Where one turn sends some rows of the set: a few examples, then the rows asked
Baros: [ -2.3 -10.2  29.8   9.6  16.1   4.9   4.9  14.6 -14.3   8.8 -13.1   5.9
  14.7  -3.5 -10.7  15.5  19.2  20.9]
Pupi: [  7.5  11.2  33.2   1.1 -36.2  29.7 -22.4   8.7   1.7  25.3 -19.5  25.3
  13.5 -26.9   0.7   8.0 -31.5   5.4]
baf: [ -9.8  16.9  16.3  -9.1 -31.8  16.5 -25.3  -5.4 -11.9  27.9 -25.9   6.3
   2.2 -27.8  -4.1  -6.6 -28.2 -11.5]
vom: [ -6.2  -3.2  43.5 -17.9  11.4   5.5  21.0 -18.4 -10.0   9.6   1.8  19.8
  11.8 -14.5   0.0   0.4   0.7  12.1]
zonis: [-11.0  -9.4  39.6  -4.2  23.2   5.8  26.6  10.1   1.5  21.9  -0.4   9.6
  14.2 -13.3 -18.4   6.2   2.3   5.7]
zub: [ -5.6  23.1  21.1   4.0   0.2  33.2   6.2   2.4   1.7  -3.0   4.6 -13.7
  13.1 -13.0  14.4  33.1 -11.7  17.0]
Batup: [  6.2   9.3  13.3 -12.9 -23.9  24.0  -5.8 -12.0 -18.2  31.1 -20.1   0.9
  -1.7 -23.2  -4.6 -13.3 -30.6  -9.7]
kebet: [-19.2 -19.2  12.6   0.6  -2.2   1.3  12.2   5.0  -8.8  31.4 -17.4  25.8
  -6.4  -5.6  -7.2  -1.8  19.5  -1.7]
tader: [-36.1   9.0  13.2 -13.7  -5.3  19.9  -0.8  33.3   9.5  20.0   6.8  -2.8
  -7.8 -32.7  16.2  12.6 -12.9 -10.3]
nek: [ -5.7   9.9  15.3   7.6  -3.9  29.9 -13.6  35.6   2.4  10.5   9.3  -5.9
   3.6 -27.2  24.7  26.5   0.2   3.9]
Vebe: [  9.6 -15.5  15.8  14.3   3.4  15.2   7.7   3.4 -16.5  22.2 -11.7  17.1
   1.4  -4.9  -0.8  11.9  27.0  11.3]
Sutog: [ -1.3  10.0  31.9  -4.1 -37.6  27.1 -19.4   9.4   4.9  29.3 -21.6  28.2
   9.9 -27.7  -3.3   3.4 -32.8   2.6]
Dazo: [ -3.7  10.8  15.7 -15.8 -24.0  25.0  -0.8 -21.6 -15.5  33.1 -15.5  13.3
  -9.5 -31.1   2.1  -7.1 -21.4 -14.0]
kogef: [-15.2  -2.4  38.8  -8.3  16.0  -4.3  18.1  -5.1 -22.9   5.8 -10.0   1.7
  14.6  -9.1 -12.1   5.2   8.5   7.6]
Tedu: [ -9.7 -14.8  28.6   9.6  11.2  -2.5  17.5  12.7  -7.0  25.9  -9.9  12.7
  12.1  -3.3 -15.4   2.5  17.3  -4.3]
Dez: [ -9.1 -12.0  34.2 -19.2  16.5  16.0  28.8   9.8  -2.1  16.3  -6.7  11.2
   4.7 -13.3 -16.6   2.6 -11.0  25.1]
Vemod: [ -1.4  -8.4  44.2 -16.9  11.9   7.4  25.7  -5.3 -15.9   6.5  -5.2  10.3
  13.9  -7.4 -10.2  -1.9  -6.6  19.1]
ladun: [-37.5  17.5  25.5  -5.5 -19.8  -2.4  -5.7  -4.1   7.7  -0.4  -3.0  10.6
  20.4   0.2  17.2   7.0 -13.1  -4.6]
vili: [ -7.6  -2.9  18.5 -11.4 -25.6  24.8 -21.0   9.5  20.1  32.6 -12.0  38.0
   0.9 -23.4   3.6  -1.2 -20.0  13.4]
Geza: [ 13.6   5.9   8.0  -7.0 -17.8  40.5  -5.2   1.0  -9.8  34.7 -19.2  -2.6
  -7.3 -27.6  -8.0  -2.2 -30.7   3.2]
munan: [  6.6 -19.8  17.4  10.4   2.7  11.6  11.4  15.2 -18.2  20.0 -19.9  10.9
   5.6   2.7 -10.6   5.2  15.9  16.5]
Zaz: [-25.7   5.7  12.5  -2.4  -5.0  28.0   3.6  42.1  -1.4  13.9  -0.9  -2.6
  -9.0 -30.0  16.8  27.7   0.0   3.3]
buz: [-34.4  11.6  23.0  -7.7 -19.1  -2.3 -11.9  15.0  -6.7   9.6   4.5   5.6
   7.1 -20.1  26.3   0.4  -3.7 -23.6]
Fita: [ -3.5  13.3  31.9   4.4  -5.2  23.2  -3.8  23.5 -12.9  -5.0   8.2  -1.5
  11.4 -24.0  29.0  29.5   3.1   9.4]
kib: [-18.6  -8.1  27.4  -7.6  24.4  12.3  21.9  17.6  -5.9  17.4 -10.6   0.5
   1.2 -17.1 -20.3  14.7   6.1  20.9]
musiv: [-12.1 -21.4  17.4   1.7  -3.4  -1.6  14.3  12.0 -17.5  24.2 -22.9  17.6
   2.8   4.0 -13.1  -5.6  12.0   5.9]
dopo: [-48.3  18.8  18.2 -17.4 -12.0   7.5  13.8  -0.1   9.0   8.3  -4.4  -0.7
   3.6 -11.4   7.5   8.0 -21.2  -6.8]
bor: [-32.3   6.2  -3.1   9.7 -12.1  25.5  -0.9  29.2  17.8  18.7 -10.9  -0.9
  -1.5  -6.1   6.7  26.0  -2.6   9.4]
zeti: [  3.5  17.3  26.6  -1.7 -35.7  31.7  -8.7  -2.7 -14.7  30.6 -24.5  11.4
   1.1 -32.9  -4.3   4.4 -31.2 -10.1]
fif: [ 16.8   1.7  26.5  -4.3 -25.0  24.6 -28.6   2.4   3.7  19.7 -12.7  21.9
  17.5 -14.2   3.5  -6.8 -28.5  16.3]
rel: [ 14.0   9.4   9.3  -6.5 -14.2  45.5  -1.3  -7.1  -9.5  34.3 -12.8   5.3
 -13.7 -36.5  -0.5   9.4 -18.1   4.1]
tided: [ 13.8   4.0  30.0  -1.5 -26.7  22.8 -27.4  -8.5   3.0  18.2  -8.5  32.4
  13.9 -17.5  13.9   1.2 -15.1  12.6]
Geg: [ -2.5 -14.8  27.4  13.3  13.5   4.3  16.4  15.4  -7.2  26.1  -9.8   9.2
  12.4  -4.8 -16.7   7.7  18.6   1.9]
pake: [ -9.8  -9.7  32.8 -18.2  19.6  21.8  24.5   4.7   7.3  20.8   2.1  18.7
  -1.3 -22.5  -8.4  10.4  -3.0  25.1]
tuv: [-19.8  16.7  16.2  13.7 -23.6   3.2  -7.9  -6.6 -10.2  -1.4  -8.9   1.1
  19.3   6.0  20.6  14.2   3.2  -7.2]
rav: [ -5.7  24.3  13.1  12.6 -13.0  21.7   1.7  -9.0 -15.6  -0.9  -4.5 -16.8
  11.3  -6.4  17.8  24.4  -1.0  -3.1]
Lud: [ -4.3  -7.3  43.9  -2.3  21.4   3.3  24.7   3.5  -4.6  17.8  -0.2   8.1
  18.0 -11.7 -15.1   5.4   4.5   5.4]
Zosob: [-44.1  14.3  -3.2  -5.2 -12.8  20.0  12.7  13.8   8.0  22.1 -11.7  -8.3
  -9.2 -13.0   2.9  15.9 -12.4  -7.2]
nilo: [-24.1  14.6  30.5  -2.5 -18.1   2.1  -1.1   8.4 -26.1  -2.4   0.6   1.7
   8.1 -18.3  27.8  12.2   4.7 -17.1]
gem: [ -3.9  19.3  30.0   0.6  -8.3  14.0 -10.9   7.0 -17.2  -1.8  12.3  -9.1
  14.2 -24.1  31.9  15.3  -2.6 -11.1]
Dinab: [-16.4  12.9  13.8   6.6  -4.6  31.6  -4.3  22.5  22.9   5.3   0.1  -0.6
  11.7  -9.5  12.4  31.1 -11.0  23.9]
boka: [  8.7  14.8  10.0   1.6 -21.5  39.3 -27.1   8.6  -5.4  28.8 -22.1  -1.6
  -3.0 -33.0  -4.4  10.7 -25.2   6.9]
maku: [-13.0  12.0  19.2 -14.9 -24.2  26.5 -27.0  11.9  12.9  29.7 -18.7  13.8
   2.2 -31.8  -6.0   0.7 -37.0   8.0]
zoz: [-30.4 -13.8  26.1  -4.3   9.0  -9.4  10.4  16.9  -6.7  17.8 -17.6  14.9
   7.2  -3.6 -17.0   2.0  12.8   8.1]
dud: [  8.9  19.4  30.1  -5.1 -24.6  24.4 -33.7  -4.2  -4.5  14.4 -15.1   9.3
  16.6 -27.3   3.9   3.7 -29.9   8.6]
Butir: [-46.6   7.2  26.3 -16.8 -14.6   4.8   2.9  28.0  -1.0   9.2   0.5  11.2
  -0.6 -24.8  19.1  10.4  -7.8 -10.0]
maka: [ -1.1  -3.2  21.1 -12.7 -26.2  21.4 -24.2  11.1  14.5  29.4 -16.3  26.0
   8.9 -16.8  -2.6 -11.8 -32.7  12.4]
fefe: [  5.2  15.7  23.5  -2.1 -31.8  38.7  -7.2   4.6  -9.2  34.1 -23.8   9.7
  -2.3 -35.1  -7.0   8.5 -31.9  -4.8]

nek moves to Zaz
kib moves to maku
Vemod moves to fif
Now these:
Geg moves to fefe
ladun moves to tuv
rel moves to pake

Where one turn sends some rows of the set: a few examples, then the rows asked
J: [ 32.4   9.4   3.8   5.4 -12.3 -15.5   4.9   2.3  41.3  -4.3   3.0 -25.9
   6.4 -21.6   8.8  12.4  13.6  -4.2 -10.6  -7.8  16.8 -42.9  28.4  -4.7
   6.2  -0.2]
L: [ 20.7   5.8   2.1 -24.9 -27.0  -6.7 -16.7  19.1  29.6   7.7 -23.8 -20.0
   4.0 -10.7   6.4  13.4   4.4 -16.6  16.3 -18.3  29.1 -17.9  17.6  15.1
  -5.8 -31.0]
S: [ 17.6   2.0  12.5 -17.2 -20.5 -15.0 -15.8  13.2  32.4   0.0  25.1 -16.7
 -18.8  -0.1   4.2  -4.6  17.1 -21.7  18.4  16.0  20.9  -0.4  19.3   1.9
 -38.8   7.0]
V: [ 38.8  -3.3   0.5 -24.6   2.6  -6.2  -7.1 -19.8  -3.2 -18.5  12.1   7.3
   6.2 -22.5  -4.7   4.4  -4.8  23.6   6.1  -0.7  -1.4 -28.8  15.0  -3.1
  -8.9   6.2]
P: [ 37.0  -0.7   4.5 -12.6  21.9 -18.1 -36.3   6.6  21.4  -5.7   2.5  12.8
  12.2  -5.1  -3.2   2.0 -27.4  -1.9  19.7   0.4  -5.9   9.7  24.5  17.8
 -12.8 -19.4]
C: [ 16.1   4.4  25.7 -22.1  -9.9   1.9 -28.7   2.6  12.0  22.5 -17.8 -11.3
  -2.4  10.8  -5.3  10.3  18.4 -17.8  26.0 -26.7  19.3 -28.1  -6.9  17.9
  -2.7   1.0]
M: [ 32.9 -16.3   9.5   9.1 -13.1 -15.7 -12.0  -5.2  13.4  16.0 -11.5   9.9
 -17.9  -6.8 -21.9   9.3   9.7 -39.4  -7.6 -15.1   2.8  -9.3  -2.4  12.8
 -18.9   5.0]
N: [ 36.4 -15.8 -19.1 -22.3  -7.2 -19.6 -14.4 -13.5  10.0  -2.0  10.8  27.8
  -3.2 -22.4  -5.4  -8.9 -10.1   3.7  -1.5  22.8  14.7  -2.0  17.7  14.2
  -6.8  -2.1]
E: [ 32.0   6.6   5.6   1.8  32.3 -20.0 -21.4   7.3  16.1   8.3  18.8   0.7
   5.9   4.4  -5.2  -6.5 -24.0 -11.8  -2.8   1.2  36.3  -8.1  12.7  29.4
   3.2   6.1]
H: [  9.6  -4.4  20.0   3.6   9.9 -25.9 -18.4 -15.5  31.0  14.8 -20.8 -18.5
 -40.0   1.3   2.6   2.3  23.8  -5.3   3.6   8.8  23.7  -6.0  17.1  -5.9
 -11.8  -6.2]
Y: [ 11.0 -17.2  29.6  -2.5 -10.1  -0.4  -9.8  17.2  22.6  -4.4 -19.3 -40.2
  -2.0   2.9  -3.0   1.7  -4.8   3.7   5.4   9.3  -4.6 -14.2  16.0  -9.8
 -19.6   6.0]
B: [ 11.6   0.1  -9.7  -1.4 -26.2 -26.5 -29.4 -16.7  27.0  12.4  -3.6   2.0
  10.9  -0.4  20.9   1.9  15.1   7.7  27.6   9.1 -11.8 -10.5  14.8  11.0
 -20.8  21.3]
W: [ 36.4  23.7  15.6 -12.1  31.1 -33.6 -17.7 -10.4   5.6  -1.0  -3.6 -10.8
  10.2  -6.9   4.7   1.3 -18.0  18.6  18.6 -16.9  20.9 -19.6  23.4  14.1
 -22.4  -1.3]
Z: [ 29.1 -22.6 -11.6  -3.0  20.1 -30.5  -1.8 -12.8   1.8  -2.3   9.0  10.2
  -9.8 -12.1 -18.2  -8.8  -0.2  14.6 -12.5  -3.2  20.8 -30.1   9.7  13.5
   2.5  13.4]
T: [ -3.3  -5.1  -7.4 -12.8  -8.6 -16.9 -26.5  23.9  42.2  15.7  -9.4  -3.8
  -2.6  15.5  10.3  -3.4  17.6  -4.8  29.9 -20.1  19.5 -21.2  14.4  22.1
   5.6  -3.0]

Y moves to H
B moves to J
P moves to W
Now these:
C moves to T
V moves to Z

Where one turn sends some rows of the set: a few examples, then the rows asked
gimem: [ -4.6 -21.8 -11.7  26.8 -17.2   7.6   1.1  -0.5  12.9  14.3  -8.8   9.4
 -19.0  10.8   5.5   3.0 -11.9  -3.6  28.3  -4.4  -0.6]
sunu: [ -9.4  22.4 -17.4   9.0 -15.4  13.5  -1.1   0.7   2.9  15.7 -21.6 -10.2
   3.0  11.4  21.5  -4.0  -4.5   1.2  -7.4  23.4 -19.1]
Vutem: [ 13.3 -24.9 -11.3  28.5 -10.5   7.5  -4.7  -1.2  12.1  10.5   4.7  -5.5
 -13.9   6.7  -8.0   8.3  -6.2  -2.6  23.3 -14.1   2.3]
Sos: [-35.9  -6.3  15.2  -1.0  -0.6  -3.0  -8.6  -9.8 -13.2   9.7  31.8   7.1
  -9.3  14.8  12.4   5.1   6.0 -16.7   2.3  -1.2   6.2]
Sifo: [  5.8 -20.8 -14.8  24.7 -21.7   8.0  -9.6  -2.7  18.8  13.6 -15.1 -10.7
  -9.0  11.9   5.5   4.7  -6.3  -8.2  15.7  -6.7   5.3]
zofe: [  4.7 -25.6 -10.1  24.5 -22.1  11.0  -0.1   1.6  24.0   3.8   1.9  -2.1
 -13.6   8.4   3.8  10.7  -3.2   4.2  14.4 -13.9   8.4]
dano: [-15.3  33.5   8.4 -32.3   1.6  -1.9  17.5  11.1  -1.3   5.2   7.7   2.3
  11.9  -3.0  -7.9 -12.7  -6.2  -0.9  -3.6  24.8   2.3]
dof: [  3.2  -6.4   8.1 -20.3  10.8  -7.3  -5.6   9.0  26.0 -21.3  24.4   2.0
   6.0  -0.1 -20.3  -3.3  -7.0  -0.9  18.9  -6.4  11.0]
Nin: [  9.9  -7.3   4.6 -18.8  15.3  -8.3  12.1   1.4  18.6 -18.5  26.7   2.1
   4.6  -6.3 -10.3   5.5 -11.0   5.6   8.5 -14.7  21.0]
Dodun: [ -6.1   6.1  -4.5  15.6 -21.3   6.9   0.6   5.9   2.4  20.8 -21.6  -8.6
  -2.4   1.8  20.8   0.4  -0.7  13.4 -18.3  26.0 -16.9]
vem: [  7.6 -25.3  -6.1  22.7 -15.5  13.2  -8.0   1.2  13.1   0.7  -2.1   6.1
  -9.5   5.0   3.0  18.2  -3.4   0.0  16.9 -22.4   1.2]
mito: [  3.2 -11.9 -17.2  26.4 -11.4  10.1 -18.6   3.6  24.5   3.4   0.4  -9.1
 -12.9  11.3   0.9   1.5   1.3  -5.8  21.6 -10.7   2.7]
kava: [ -2.7   7.5  -0.4  16.6 -23.0  10.7  -1.4   8.3  -9.4  23.5 -25.3  -2.0
  -2.8   1.2  20.3   9.1  -4.7   2.2 -12.4  18.5 -18.5]
bogo: [ -9.0  13.3  -5.7   2.7 -13.6   5.7   6.6  -1.3  -2.4  23.7 -30.3  -8.3
   8.5   5.0  12.2 -11.9  -4.2   3.7 -16.3  25.8 -18.6]
Seguf: [ -7.0  28.5  10.9 -23.5  12.0 -10.1  18.6  10.8  -7.6  12.3   7.2  -3.1
   6.8 -15.9  -0.8  -8.6  -2.7   7.8 -18.9  22.3   6.1]
pav: [-21.2  -0.6  20.6  25.2  -2.9  -6.5  11.2  -8.7 -20.2   5.4  21.1  -8.0
  -1.4  21.5   5.0 -22.4  -8.8 -15.2   4.0   6.4   1.4]
Kul: [  5.3 -20.7   1.4 -20.1  13.4  -7.4  -4.2   0.3  23.7 -12.8  15.5  -0.5
   4.2  -3.2 -13.3   5.4  -9.8  -5.8  19.4 -18.5  17.2]
bezuk: [-10.6  22.4  11.0 -36.6  11.3 -11.6  12.0   2.2  -4.0   8.4   4.2   3.8
  15.1 -12.9 -14.8 -11.1  -2.3   2.6  -7.4  15.6  11.7]
rifup: [ 12.2  -4.0  13.5 -15.6  15.9  -6.2   9.2   3.2   5.6 -16.5  22.0  10.4
   7.2  -9.0 -19.5   5.9  -8.0   0.2  10.3 -20.5  16.4]
roli: [-10.2  25.2   9.0 -29.6   5.1  -3.7  19.2   6.0 -16.6  21.1   7.8   4.7
   6.9 -11.3  -9.6  -0.2  -2.6   2.8 -10.1  24.3  -3.5]
ziz: [  1.4   7.2 -12.4  15.7 -17.0  11.5  -1.0  -8.7  -5.5  22.0 -22.2  -3.0
   2.9   7.9  14.6   4.8  -6.5  11.7 -11.8  20.9 -25.4]
Gumu: [ 14.2 -12.2  11.1 -25.1  15.5 -11.9   2.4   2.1  10.2 -15.5  25.8   0.7
   7.9  -6.8 -18.7  11.9 -13.6   1.2  14.2  -4.1   8.4]
Giz: [-12.5 -12.7  19.6   6.1  -3.8 -11.8 -10.2 -10.2  -9.4 -13.5  19.4 -14.7
   5.1  22.7  26.4   7.6 -14.4 -19.4  -1.0  13.6  -4.8]
sebu: [ -5.1  21.2   8.4 -26.7  18.9 -14.7  19.7   5.9 -11.0   8.5  10.1   3.4
   2.2 -11.4 -12.5  -8.2  12.6 -12.7  -7.4  18.5   1.4]
vov: [  0.8  12.5   1.7   4.2 -14.8  -4.3  -5.4  -4.6   1.3  18.2 -23.4   8.6
  -1.2   9.6  14.2  -2.5  -5.0   2.7 -19.2  34.6 -23.9]
bimu: [ 10.4 -13.7  -2.5 -11.6  14.3 -11.8   4.3  -9.1   9.7 -28.7  14.0   3.5
   8.9  -2.4  -7.5  11.4  -7.6  -1.8  26.5  -8.2  15.8]
fomap: [ -0.3  28.3  19.3 -21.6   9.5  -7.6  18.0  12.9 -17.1   9.1   0.3   2.3
  11.4 -13.8  -2.7  -5.3  -8.4   0.6 -17.7  18.9  -4.1]
tifo: [-22.8  -0.8  18.3   6.6   4.6  -5.6  -9.3 -27.1 -10.6 -12.4  19.1  12.1
  13.1  22.6  10.2 -10.9  -4.5   7.3 -10.2   3.3  -8.2]

Sifo moves to bogo
Nin moves to zofe
gimem moves to vov
Now these:
kava moves to fomap
Gumu moves to Vutem
Sos moves to Giz
mito moves to sunu

